In the data rows, 128 means zero.
Every row has a hidden score from 0 to 20. What is each row's score? 10 is about the middle. The score is a weighted sum of the row's numbers plus the product of two more (or one squared), each taken from its middle value.
[125 112 126 124 108 150 140 90 121 131 128 121 146 126 113 114 146 119 111
 95 105 107 114 120] -> 10
[142 106 91 139 131 142 137 101 110 120 101 105 149 114 101 107 154 112 133
 126 102 105 115 135] -> 12
[112 116 109 123 116 152 143 115 112 153 100 120 125 109 115 117 155 101 144
 116 98 102 110 145] -> 13
[105 165 146 130 119 105 115 168 163 107 140 142 133 164 165 161 91 150 134
 135 164 168 163 110] -> 9
[128 114 116 118 112 138 138 98 124 131 132 113 143 107 102 107 145 111 131
 118 110 110 107 142] -> 13
[84 161 126 101 70 98 93 169 142 97 102 131 122 152 170 167 94 145 149
 182 157 173 169 149] -> 10
[131 114 115 91 122 132 125 126 116 142 107 102 145 105 104 130 147 139 147
 128 119 127 107 152] -> 10
[138 123 118 141 147 137 146 128 97 141 129 123 139 137 130 130 134 154 112
 119 110 121 126 127] -> 7
[116 151 136 126 118 114 129 150 158 110 143 135 174 156 140 148 109 173 116
 153 155 144 145 124] -> 11
[135 115 111 145 146 150 152 112 119 140 127 97 115 105 107 108 148 110 113
 109 111 106 116 128] -> 11
[138 109 117 150 147 163 149 114 89 152 121 140 117 102 103 90 154 115 94
 84 112 97 108 97] -> 16
[121 144 126 124 127 102 120 143 143 113 119 118 145 168 155 150 101 124 133
 153 143 128 151 149] -> 9
[105 171 126 129 107 98 113 165 163 120 144 130 126 160 167 158 79 154 139
 173 168 160 170 131] -> 14
[149 102 136 126 140 146 120 103 116 133 121 124 120 94 100 117 144 119 143
 109 98 108 113 107] -> 4
[128 163 137 123 151 92 99 157 141 119 148 121 129 172 155 143 93 163 126
 138 166 157 155 103] -> 13
[138 140 130 125 140 116 115 143 134 122 120 118 143 152 145 124 112 124 131
 132 138 126 142 128] -> 8
[112 162 156 116 80 85 94 162 171 93 145 143 130 169 164 165 88 163 144
 156 185 168 169 120] -> 10
[149 105 124 125 80 131 165 88 110 149 176 96 138 103 99 104 144 121 115
 115 120 112 107 124] -> 15
[136 117 113 144 144 139 125 110 135 136 127 117 125 119 112 104 145 94 138
 104 110 111 112 121] -> 8
[156 99 127 132 128 164 131 98 101 153 130 140 115 113 92 93 157 98 118
 96 103 103 103 112] -> 6
[133 137 124 135 140 96 143 146 139 105 140 146 128 139 150 141 101 132 120
 126 145 142 135 123] -> 15
[165 101 138 115 107 132 145 99 109 149 141 136 131 105 106 111 149 127 136
 110 119 124 105 139] -> 11
[146 108 103 142 158 157 156 109 107 143 128 139 107 96 110 102 152 108 106
 87 102 101 106 120] -> 12
[171 112 132 169 176 136 156 121 113 159 163 164 63 124 124 107 140 113 121
 81 132 118 95 79] -> 16
[97 176 123 115 158 94 108 171 177 98 106 148 118 171 163 174 87 159 130
 156 156 159 166 159] -> 10
[98 158 129 130 127 91 103 160 145 114 127 115 138 164 172 158 91 145 130
 162 170 156 162 128] -> 11
[142 104 132 148 145 146 134 113 114 145 142 144 108 106 122 109 143 132 99
 103 108 113 113 112] -> 9
[142 122 119 142 108 153 143 101 122 140 144 103 145 136 109 108 138 118 111
 100 113 106 124 124] -> 12
[158 117 130 157 175 145 143 118 106 147 121 123 93 113 123 111 141 107 100
 113 105 108 110 89] -> 9
[142 109 127 137 123 148 126 105 136 130 113 150 106 118 119 104 146 107 117
 104 110 127 111 108] -> 2
[119 94 135 163 131 146 145 121 96 153 152 126 116 101 108 106 147 100 110
 108 111 106 105 132] -> 8
[153 112 114 114 103 142 137 113 91 137 154 121 158 105 109 129 145 142 141
 126 107 128 111 112] -> 9
[93 166 120 114 121 92 83 167 157 85 87 119 121 148 167 176 101 133 173
 174 164 154 174 161] -> 11
[128 157 152 142 136 91 98 145 148 106 141 139 133 158 164 148 85 129 146
 155 173 164 159 122] -> 12
[129 116 126 105 113 130 126 126 103 131 157 120 147 118 99 133 138 125 138
 129 126 128 108 137] -> 12
[171 115 124 158 175 155 142 119 133 147 139 160 106 110 126 107 144 91 116
 79 99 109 111 120] -> 3
[162 125 112 160 198 153 165 131 118 132 100 131 105 110 109 106 138 124 107
 90 113 103 110 91] -> 11
[123 124 134 143 144 140 135 121 123 122 92 122 134 121 128 132 141 128 125
 125 111 107 128 136] -> 9
[151 111 144 188 158 155 153 117 121 171 168 153 69 108 120 97 136 116 89
 87 128 107 108 75] -> 12
[165 125 142 164 147 147 161 122 94 159 158 135 118 127 102 103 139 138 106
 88 130 123 98 92] -> 19
[130 110 109 128 119 147 151 113 109 144 121 129 131 119 118 128 151 122 117
 107 102 112 110 146] -> 9
[158 98 116 149 130 132 159 113 91 161 157 114 147 107 103 103 154 127 107
 121 122 105 104 125] -> 12
[136 94 120 128 128 139 154 101 110 148 140 125 116 104 106 101 156 111 126
 116 99 113 95 118] -> 8
[108 177 122 121 157 99 85 159 161 77 110 118 130 182 169 164 86 150 175
 166 161 165 176 148] -> 11
[159 116 148 146 159 148 132 113 112 136 163 153 87 116 115 107 135 127 106
 77 118 106 110 90] -> 14
[115 123 121 115 120 138 125 130 118 127 109 119 138 121 126 129 126 121 139
 129 125 113 131 135] -> 10
[121 157 113 135 133 122 108 128 164 111 119 140 122 142 146 138 114 101 135
 136 136 134 145 148] -> 10
[137 113 105 132 135 140 139 107 103 150 112 119 127 121 114 107 153 127 106
 120 98 99 110 127] -> 12
[120 152 142 120 90 91 108 157 161 117 132 127 120 137 170 157 94 150 162
 165 177 165 162 128] -> 11
[93 159 119 141 134 108 116 155 165 101 127 139 119 153 158 146 91 133 132
 142 165 145 158 125] -> 18
[144 114 108 138 159 144 157 115 117 116 113 97 135 111 114 96 150 116 107
 104 115 93 107 118] -> 11
[119 161 144 157 114 105 101 188 154 101 150 131 135 162 165 146 95 162 126
 139 173 162 164 113] -> 12
[135 138 126 141 129 114 119 131 149 127 120 130 143 137 132 134 120 125 153
 125 137 136 136 121] -> 10
[141 123 119 127 107 144 132 109 119 153 137 97 155 130 130 114 133 119 103
 117 114 100 127 126] -> 10
[121 106 102 112 146 154 148 95 122 147 108 118 141 92 105 112 157 91 130
 107 95 107 113 170] -> 6
[149 101 106 142 165 145 154 116 101 172 118 106 129 96 103 111 159 120 135
 104 97 111 92 138] -> 9
[156 112 128 149 96 149 157 126 99 142 164 112 129 116 101 113 144 139 92
 125 117 110 108 113] -> 12
[105 167 146 125 131 104 97 173 158 88 102 142 126 170 156 156 101 146 143
 154 155 163 166 145] -> 10
[158 109 128 154 142 148 112 120 119 144 107 119 90 100 132 111 140 107 100
 98 113 108 116 90] -> 2
[125 100 129 128 128 153 132 100 108 134 118 124 110 103 121 110 147 97 107
 111 101 95 109 153] -> 9
[147 107 133 115 124 140 147 106 107 149 146 112 150 108 90 102 161 113 156
 114 120 123 92 126] -> 17
[113 141 115 134 124 93 128 148 132 122 172 135 131 157 140 151 105 170 131
 145 158 170 124 129] -> 8
[134 132 124 136 127 127 127 131 121 124 129 108 133 144 131 124 124 140 102
 135 134 122 126 122] -> 11
[134 114 124 134 135 160 146 95 123 145 128 133 128 109 109 112 148 112 115
 121 102 104 113 128] -> 9
[103 156 117 133 123 102 106 155 150 87 117 119 131 165 159 152 96 137 147
 144 166 151 167 121] -> 14
[105 151 134 128 139 99 126 166 171 103 120 143 134 160 161 157 93 150 128
 145 152 158 163 132] -> 7
[153 102 139 134 88 143 146 106 110 145 158 119 126 95 103 98 149 128 124
 118 106 114 95 105] -> 13
[143 108 120 111 114 135 144 119 125 133 133 122 130 109 104 104 141 123 120
 115 106 111 107 129] -> 7
[71 192 129 105 110 80 81 174 181 71 89 144 127 166 181 190 76 143 179
 184 178 173 189 183] -> 17
[129 128 116 132 156 139 139 129 97 140 95 115 139 125 112 134 140 145 124
 126 109 117 124 146] -> 10
[173 96 105 143 118 154 153 102 99 151 129 126 127 101 98 110 156 136 121
 105 99 107 105 113] -> 7
[165 130 164 164 158 127 144 141 141 129 135 145 99 134 157 121 100 133 115
 103 147 135 127 72] -> 9
[94 138 128 120 162 98 105 163 139 111 101 133 130 143 148 146 107 140 152
 157 152 155 146 131] -> 6
[120 114 151 121 106 114 120 137 113 135 154 137 102 122 119 124 129 128 141
 125 146 147 115 115] -> 9
[125 116 105 116 123 149 131 118 118 138 123 118 143 106 113 124 146 123 113
 104 101 98 113 156] -> 11
[143 108 105 133 116 143 145 116 118 141 111 115 148 121 112 111 148 119 124
 109 109 95 123 141] -> 11
[121 129 111 127 155 163 132 102 123 142 119 117 128 107 112 107 150 95 136
 107 101 97 121 124] -> 13
[149 109 137 176 144 160 152 110 117 162 148 125 115 113 99 97 145 111 110
 104 112 108 110 110] -> 8
[154 108 125 136 125 160 118 91 119 135 130 116 119 97 99 114 164 97 133
 105 94 103 95 133] -> 10
[115 120 109 132 136 141 131 113 135 125 103 103 137 121 132 137 131 107 131
 138 128 119 127 155] -> 8
[141 109 120 133 128 138 145 110 111 146 136 113 131 114 102 108 149 126 109
 122 103 107 106 136] -> 10
[133 108 107 90 112 112 139 114 120 141 137 106 154 116 110 120 142 132 123
 139 126 109 105 146] -> 9
[137 102 118 130 130 147 137 106 118 144 114 130 125 103 110 115 152 120 108
 111 104 96 107 118] -> 7
[139 112 114 125 125 135 161 123 103 154 115 119 163 112 112 119 143 125 117
 111 103 124 107 144] -> 10
[119 158 137 151 139 115 108 139 184 113 132 122 116 162 165 136 102 129 110
 142 155 129 156 135] -> 9
[87 157 122 84 109 82 100 160 155 94 101 117 162 172 151 169 104 152 144
 168 149 158 154 184] -> 9
[119 149 146 96 117 90 121 148 150 111 124 143 155 165 132 163 108 156 154
 149 158 160 146 141] -> 9
[157 110 136 161 155 156 125 105 116 150 126 145 76 104 125 102 141 117 112
 99 110 110 115 80] -> 8
[140 110 128 150 134 154 159 97 87 163 129 128 132 92 104 100 153 125 111
 111 112 109 98 120] -> 17
[154 114 132 152 133 158 124 108 110 152 114 137 64 93 126 92 152 98 104
 77 104 100 102 99] -> 11
[136 120 121 120 135 142 136 124 118 151 124 118 145 111 107 127 138 127 104
 122 107 107 117 139] -> 8
[137 116 130 163 169 156 157 133 128 145 126 138 94 116 126 108 141 122 110
 95 115 118 116 79] -> 7
[121 123 125 123 129 136 120 119 110 129 111 129 135 109 125 123 137 99 130
 142 107 126 120 153] -> 9
[173 114 142 154 143 154 144 112 103 141 161 134 92 99 108 107 146 118 92
 86 108 110 95 87] -> 17
[125 113 128 116 84 153 149 107 116 137 139 134 134 105 98 100 146 142 100
 103 106 103 109 112] -> 16
[74 162 111 130 127 95 100 173 165 97 115 119 137 162 182 156 96 136 147
 172 157 153 175 143] -> 12
[153 113 132 143 153 144 126 120 93 154 118 126 144 122 107 112 147 139 123
 108 114 126 110 118] -> 7
[162 101 128 146 134 145 142 91 112 142 134 113 146 124 103 104 149 113 127
 125 111 110 108 124] -> 5
[134 165 131 150 162 108 128 162 156 106 122 153 113 153 151 154 95 158 126
 130 150 143 150 122] -> 16
[144 120 144 131 110 133 150 127 106 125 184 140 153 141 113 136 134 149 115
 126 138 146 114 124] -> 7
[123 110 129 109 131 156 119 86 127 119 113 117 126 108 110 128 154 93 143
 126 101 106 122 175] -> 5
[140 111 119 158 94 155 157 105 117 149 136 140 102 112 119 115 142 121 75
 91 113 91 119 109] -> 17
[151 123 119 114 94 135 133 119 118 130 144 113 148 125 108 129 131 138 108
 127 130 116 121 125] -> 11
[129 104 125 110 113 136 140 113 110 134 125 90 143 117 124 107 148 116 128
 131 107 106 120 152] -> 8
[114 157 143 111 125 94 112 143 165 89 145 151 121 155 156 143 88 160 154
 154 158 163 161 116] -> 14
[141 107 137 117 111 145 137 123 91 146 136 136 131 119 107 105 152 128 118
 104 108 104 109 136] -> 14
[127 134 118 133 108 129 126 128 138 124 124 134 162 129 125 127 123 136 107
 123 131 113 133 120] -> 15
[120 132 79 116 177 155 123 101 126 139 69 91 180 118 108 104 152 93 138
 130 89 98 122 177] -> 2
[127 97 118 109 109 136 142 105 95 147 136 115 139 103 98 108 156 97 149
 106 110 106 97 170] -> 14
[134 103 125 121 125 148 140 81 105 152 123 117 149 104 102 96 154 139 131
 121 91 97 103 126] -> 12
[120 156 132 140 96 137 111 139 144 112 130 136 103 139 137 132 117 151 115
 115 130 136 144 102] -> 16
[129 104 112 123 104 136 142 109 108 146 112 114 129 100 109 123 152 99 116
 124 107 102 105 132] -> 8
[102 156 122 115 135 69 126 170 137 93 119 130 159 166 154 171 89 192 136
 179 179 179 156 134] -> 10
[127 112 120 120 116 129 130 130 111 134 133 134 148 115 105 120 139 145 103
 120 114 112 110 134] -> 11
[120 127 141 128 113 137 135 121 133 135 140 133 128 140 135 132 130 135 105
 111 113 121 122 130] -> 9
[160 97 134 125 147 129 147 90 111 146 147 109 149 111 100 106 139 137 120
 115 116 107 105 120] -> 8
[99 148 147 103 148 92 104 154 171 99 101 126 121 155 158 158 101 127 179
 151 149 161 153 169] -> 6
[126 123 117 116 98 133 119 111 104 141 126 114 142 104 126 116 138 100 129
 123 119 104 121 147] -> 17
[149 96 147 128 112 144 148 109 122 154 129 122 130 88 111 88 160 77 147
 109 101 112 98 126] -> 7
[97 155 149 85 108 86 113 164 166 83 151 145 144 176 157 170 94 167 158
 164 159 163 160 162] -> 11
[144 121 132 171 125 152 135 106 128 152 156 140 94 102 122 82 143 109 94
 87 118 101 108 79] -> 17
[133 110 125 106 113 149 145 100 121 155 112 113 128 96 116 120 162 92 142
 117 93 105 107 155] -> 11
[124 111 134 148 110 154 128 102 107 149 123 145 98 100 110 89 156 74 98
 117 105 105 107 124] -> 11
[163 110 133 128 152 146 116 107 117 137 115 127 109 112 117 103 150 97 130
 101 115 106 110 116] -> 4
[93 174 123 138 123 105 106 162 167 95 110 125 127 155 168 158 97 137 131
 147 156 152 167 129] -> 15
[89 149 133 102 118 96 99 172 154 114 113 134 141 146 158 162 101 150 151
 152 152 174 161 146] -> 5
[149 107 141 157 101 145 119 118 116 156 142 128 100 98 109 115 147 128 100
 110 108 101 113 105] -> 7
[159 94 143 135 152 160 132 108 98 153 104 133 126 104 105 104 159 88 122
 103 103 103 98 126] -> 2
[98 176 131 114 135 95 82 160 158 95 115 131 148 165 155 162 93 151 162
 170 165 159 167 146] -> 14
[127 162 144 124 109 93 136 163 144 119 166 152 114 160 164 165 90 170 122
 149 179 178 154 100] -> 13
[108 145 154 143 131 124 107 152 133 101 133 156 134 163 132 142 107 139 107
 135 140 143 151 116] -> 6
[176 104 124 136 86 138 140 114 103 151 160 123 140 103 107 103 150 145 102
 122 125 119 99 92] -> 11
[122 135 139 114 109 104 114 152 118 137 135 135 122 139 145 130 113 132 144
 156 157 149 136 109] -> 12
[134 120 117 143 125 141 143 114 107 139 131 124 139 122 118 115 142 131 89
 108 115 102 115 110] -> 15
[142 123 126 105 117 119 130 130 117 114 135 126 159 130 124 125 135 147 149
 134 121 132 117 112] -> 13
[142 90 116 137 131 147 145 109 88 139 132 108 139 119 115 106 143 131 110
 130 114 104 112 104] -> 5
[112 152 124 96 113 118 102 140 151 116 112 129 129 130 152 151 117 134 148
 131 137 143 151 149] -> 11
[151 122 132 170 131 172 130 114 99 130 115 143 85 118 114 116 145 113 79
 89 102 91 112 94] -> 12
[108 160 125 125 148 89 109 159 166 94 127 138 116 163 164 152 97 137 147
 152 163 151 154 118] -> 12
[143 105 110 127 130 151 141 118 88 148 108 105 119 107 115 107 151 120 127
 105 104 106 109 111] -> 10
[114 103 133 108 114 147 136 85 127 116 126 131 123 100 108 104 150 105 150
 116 101 110 109 141] -> 11
[142 111 124 146 140 163 145 111 112 137 113 151 99 115 115 100 142 122 120
 88 107 105 115 88] -> 11
[130 107 144 135 104 160 134 94 124 135 120 148 124 104 113 108 155 91 121
 118 100 89 119 140] -> 10
[152 108 127 120 99 140 153 99 110 153 151 127 123 102 101 117 148 146 101
 121 107 105 94 134] -> 15
[123 157 143 128 112 95 119 160 173 92 120 133 140 161 171 152 83 157 133
 164 165 154 175 107] -> 10
[125 104 141 153 129 161 121 107 109 163 137 135 81 90 118 112 152 92 116
 101 122 103 103 103] -> 9
[139 147 139 134 124 132 112 129 150 128 133 122 144 147 139 119 122 119 123
 122 139 120 135 128] -> 10
[88 163 132 104 96 80 112 155 161 94 142 137 158 171 154 177 92 173 148
 170 173 162 170 141] -> 8
[146 111 116 128 120 145 146 107 119 139 137 127 128 98 111 109 149 125 130
 93 105 110 114 128] -> 14
[72 182 125 111 146 94 102 162 180 79 116 138 130 178 168 178 85 141 159
 167 160 161 185 186] -> 14
[127 145 120 127 155 137 119 129 169 112 127 145 124 142 121 131 121 129 116
 105 132 135 134 132] -> 3
[130 108 124 142 189 157 125 101 110 130 91 124 105 112 121 111 151 84 136
 110 97 109 113 137] -> 4
[89 168 130 99 128 104 84 148 163 104 80 130 126 152 160 176 98 134 163
 169 159 161 172 148] -> 7
[143 104 133 120 101 145 141 104 113 151 138 118 148 109 99 106 147 130 129
 120 100 110 108 111] -> 7
[148 101 127 120 108 128 149 129 99 130 146 126 159 114 97 132 142 136 139
 125 123 127 97 125] -> 7
[131 110 141 146 156 152 149 137 110 130 96 137 120 111 119 123 151 109 104
 104 99 113 113 122] -> 5
[155 114 128 167 119 148 150 113 120 145 167 130 128 117 114 97 137 138 70
 82 123 102 103 76] -> 16
[145 102 130 132 140 141 144 118 115 152 126 134 132 105 110 118 141 126 112
 107 113 110 105 116] -> 6
[147 99 156 165 145 158 150 118 100 160 146 117 99 112 111 107 145 109 98
 115 113 112 108 112] -> 3
[86 168 150 83 92 87 104 152 167 69 124 127 164 164 150 178 91 182 166
 180 157 173 171 162] -> 7
[134 168 139 118 136 94 116 160 150 97 128 145 130 170 154 168 93 153 170
 149 168 182 150 119] -> 15
[104 170 138 115 113 109 86 161 141 99 103 150 105 145 177 180 87 136 143
 164 159 166 182 149] -> 11
[98 163 125 147 160 118 99 146 159 89 91 113 127 161 159 157 101 142 138
 147 144 134 161 119] -> 9
[128 111 107 114 105 136 161 116 91 143 139 114 134 110 101 128 147 136 116
 115 113 124 100 121] -> 12
[163 94 122 142 145 173 133 93 97 144 148 125 121 100 105 92 157 131 109
 105 110 103 94 84] -> 7
[164 118 125 160 141 144 150 132 120 139 132 145 97 112 125 102 132 132 107
 91 121 122 103 73] -> 12
[94 170 153 121 144 87 116 176 165 100 148 148 127 166 175 166 78 158 154
 166 166 184 161 144] -> 12
[104 170 150 110 119 90 93 184 162 100 117 148 94 154 167 171 87 153 152
 161 172 165 159 152] -> 17
[139 102 124 134 135 151 150 112 104 151 128 115 140 108 89 116 155 135 115
 115 106 115 107 144] -> 6
[148 114 117 115 129 139 140 106 106 149 149 108 112 104 94 109 150 119 118
 104 111 110 101 142] -> 15
[74 165 143 101 81 95 84 157 174 82 127 130 127 153 157 160 96 117 158
 172 162 159 164 165] -> 12
[97 163 131 127 165 105 101 165 172 94 110 157 126 166 173 157 89 127 146
 150 149 160 169 147] -> 6
[131 113 119 136 163 162 142 107 114 146 106 127 141 102 100 106 153 85 117
 113 92 99 113 154] -> 6
[113 157 151 116 150 86 107 152 147 111 107 129 139 162 159 152 97 138 171
 153 171 162 152 133] -> 11
[74 169 140 118 141 112 86 165 189 81 105 128 127 156 160 164 94 133 136
 156 162 152 177 147] -> 7
[153 104 122 112 119 155 161 99 111 138 122 131 130 89 99 106 155 102 106
 107 89 103 104 151] -> 6
[137 98 133 120 80 129 139 108 114 156 134 104 134 96 117 121 148 126 144
 123 120 117 106 135] -> 7
[138 106 129 120 114 143 129 95 101 148 123 130 104 90 98 109 163 90 155
 125 104 95 106 161] -> 16
[86 167 114 89 129 100 87 151 155 91 99 103 163 154 157 175 94 153 145
 171 141 150 172 190] -> 11
[135 97 113 144 119 158 145 118 103 142 118 129 132 103 110 109 150 125 94
 100 104 97 111 103] -> 9
[147 131 121 128 130 111 148 138 113 132 152 127 136 136 141 140 124 156 121
 114 140 146 116 114] -> 14
[139 119 131 101 125 125 114 142 118 134 120 120 119 121 132 133 132 151 137
 149 137 136 122 123] -> 9
[162 114 147 177 145 150 146 125 96 157 151 134 101 133 122 106 131 150 96
 97 123 125 111 61] -> 4
[105 130 153 140 112 110 122 138 170 113 163 147 106 125 139 127 117 102 137
 127 147 135 134 122] -> 10
[148 109 140 123 89 122 130 121 119 137 144 114 166 113 116 115 132 135 144
 150 134 137 120 113] -> 6
[134 99 115 128 145 161 132 111 108 136 91 121 140 95 107 111 163 114 135
 117 94 104 114 137] -> 4
[145 99 132 131 97 143 124 109 99 144 119 119 117 99 99 116 148 112 103
 124 104 104 114 131] -> 6
[94 155 142 91 111 84 108 151 174 95 113 120 173 168 155 165 92 145 160
 179 160 167 167 158] -> 5
[128 151 138 119 139 83 112 167 152 116 154 136 127 169 152 161 99 165 149
 154 174 184 147 103] -> 6
[98 157 129 96 129 82 109 150 165 102 108 172 157 167 168 179 88 158 186
 153 159 178 164 161] -> 8
[165 103 120 115 106 142 150 99 112 163 153 108 133 97 112 112 152 119 125
 122 114 110 98 121] -> 12
[103 172 122 77 107 82 86 160 173 86 109 128 174 169 163 184 84 170 175
 178 168 177 175 153] -> 8
[132 127 119 112 140 128 132 118 101 143 141 112 131 111 101 117 146 118 134
 134 112 122 115 155] -> 18
[101 155 148 121 110 89 115 158 161 99 132 130 117 154 166 157 93 145 142
 182 174 166 164 138] -> 10
[134 106 120 137 139 148 152 101 106 136 121 120 148 106 100 102 150 120 88
 112 92 94 109 115] -> 12
[136 114 114 108 114 126 141 116 119 149 127 108 143 114 107 118 140 126 129
 140 124 121 117 131] -> 8
[124 92 128 132 103 157 161 105 109 150 142 120 112 105 109 98 158 91 129
 123 94 101 107 130] -> 7
[114 160 141 129 151 94 87 161 145 99 129 127 145 168 159 159 93 175 148
 175 176 165 161 116] -> 5
[110 118 132 105 139 147 122 124 123 125 96 105 145 126 125 124 139 104 151
 140 111 127 125 146] -> 3
[115 161 140 133 126 90 106 160 156 103 157 144 136 164 163 155 86 160 124
 146 172 154 159 114] -> 14
[146 89 131 127 112 150 126 102 81 173 139 119 104 81 92 90 159 108 103
 105 105 103 89 100] -> 9
[127 115 109 129 129 154 142 101 117 144 120 134 131 118 97 121 147 141 94
 112 89 107 116 134] -> 9
[184 94 154 159 139 140 154 100 106 165 183 141 101 95 109 94 143 136 121
 101 123 122 93 73] -> 9
[157 97 140 133 127 153 157 98 113 154 156 98 135 98 88 112 160 127 110
 120 113 109 93 113] -> 7
[162 105 124 174 157 156 146 97 97 174 142 134 85 96 117 79 155 109 86
 81 109 96 96 87] -> 16
[91 154 150 124 104 77 113 179 159 100 126 134 118 160 179 157 88 162 150
 180 157 178 155 135] -> 8
[106 163 121 134 167 95 104 167 160 87 107 131 148 170 174 155 100 149 129
 147 153 147 153 148] -> 12
[168 107 138 174 150 146 155 118 112 156 162 140 86 106 117 101 135 126 91
 86 125 111 105 61] -> 11
[122 159 161 122 164 104 114 149 142 114 139 134 124 162 164 152 104 137 169
 154 164 157 153 140] -> 15
[99 163 134 135 135 110 115 164 167 109 144 131 133 156 159 150 95 123 134
 152 153 153 153 145] -> 11
[143 114 119 121 114 144 161 98 118 133 134 115 143 111 92 120 150 121 136
 118 106 116 102 139] -> 13
[130 113 120 132 137 138 116 116 137 142 115 129 93 102 128 128 133 107 116
 123 132 115 115 121] -> 4
[127 118 118 149 117 155 121 114 107 150 120 145 107 118 115 113 148 127 116
 95 107 106 115 114] -> 12
[125 112 113 116 129 145 135 97 120 151 141 133 142 115 99 106 147 120 118
 108 112 105 109 118] -> 11
[138 108 144 138 118 111 118 132 127 130 148 127 128 124 129 138 124 133 131
 149 141 133 129 144] -> 2
[154 113 121 118 111 129 118 106 98 143 144 126 164 132 111 120 130 164 119
 139 138 139 117 135] -> 9
[152 113 121 154 156 152 157 109 124 146 120 127 103 104 114 112 150 116 113
 87 109 101 119 113] -> 11
[103 169 130 119 164 102 98 175 163 84 91 131 110 169 169 155 103 138 153
 148 155 159 163 152] -> 9
[131 111 128 158 131 159 132 114 126 148 120 130 104 114 118 106 149 111 97
 104 105 94 104 116] -> 8
[129 124 144 153 112 111 132 137 116 123 138 139 103 136 146 132 100 150 100
 147 161 144 139 103] -> 15
[143 94 143 138 124 143 147 108 119 144 157 130 119 104 109 120 146 133 110
 120 114 115 114 107] -> 1
[149 102 129 136 96 133 146 108 96 135 159 133 157 118 112 113 135 117 127
 118 116 122 109 137] -> 11
[162 97 140 155 84 135 161 115 102 147 176 151 124 125 103 111 148 125 99
 113 104 125 97 107] -> 5
[98 144 121 130 102 124 110 134 135 132 128 127 116 145 144 144 121 129 146
 133 149 145 141 127] -> 10
[137 108 90 125 145 146 155 108 90 157 120 114 148 106 100 98 160 102 101
 121 99 95 101 159] -> 11
[121 162 144 142 147 101 102 167 145 99 111 152 111 150 144 172 94 152 141
 140 154 161 156 116] -> 7
[138 126 158 134 111 108 132 131 127 132 175 157 99 139 133 130 109 135 152
 137 155 146 124 107] -> 10
[128 102 123 122 95 147 138 101 109 147 131 134 127 117 114 110 155 110 111
 119 103 112 119 130] -> 7
[107 145 147 114 122 99 110 172 155 100 109 139 143 154 151 154 105 136 148
 165 159 166 154 135] -> 4
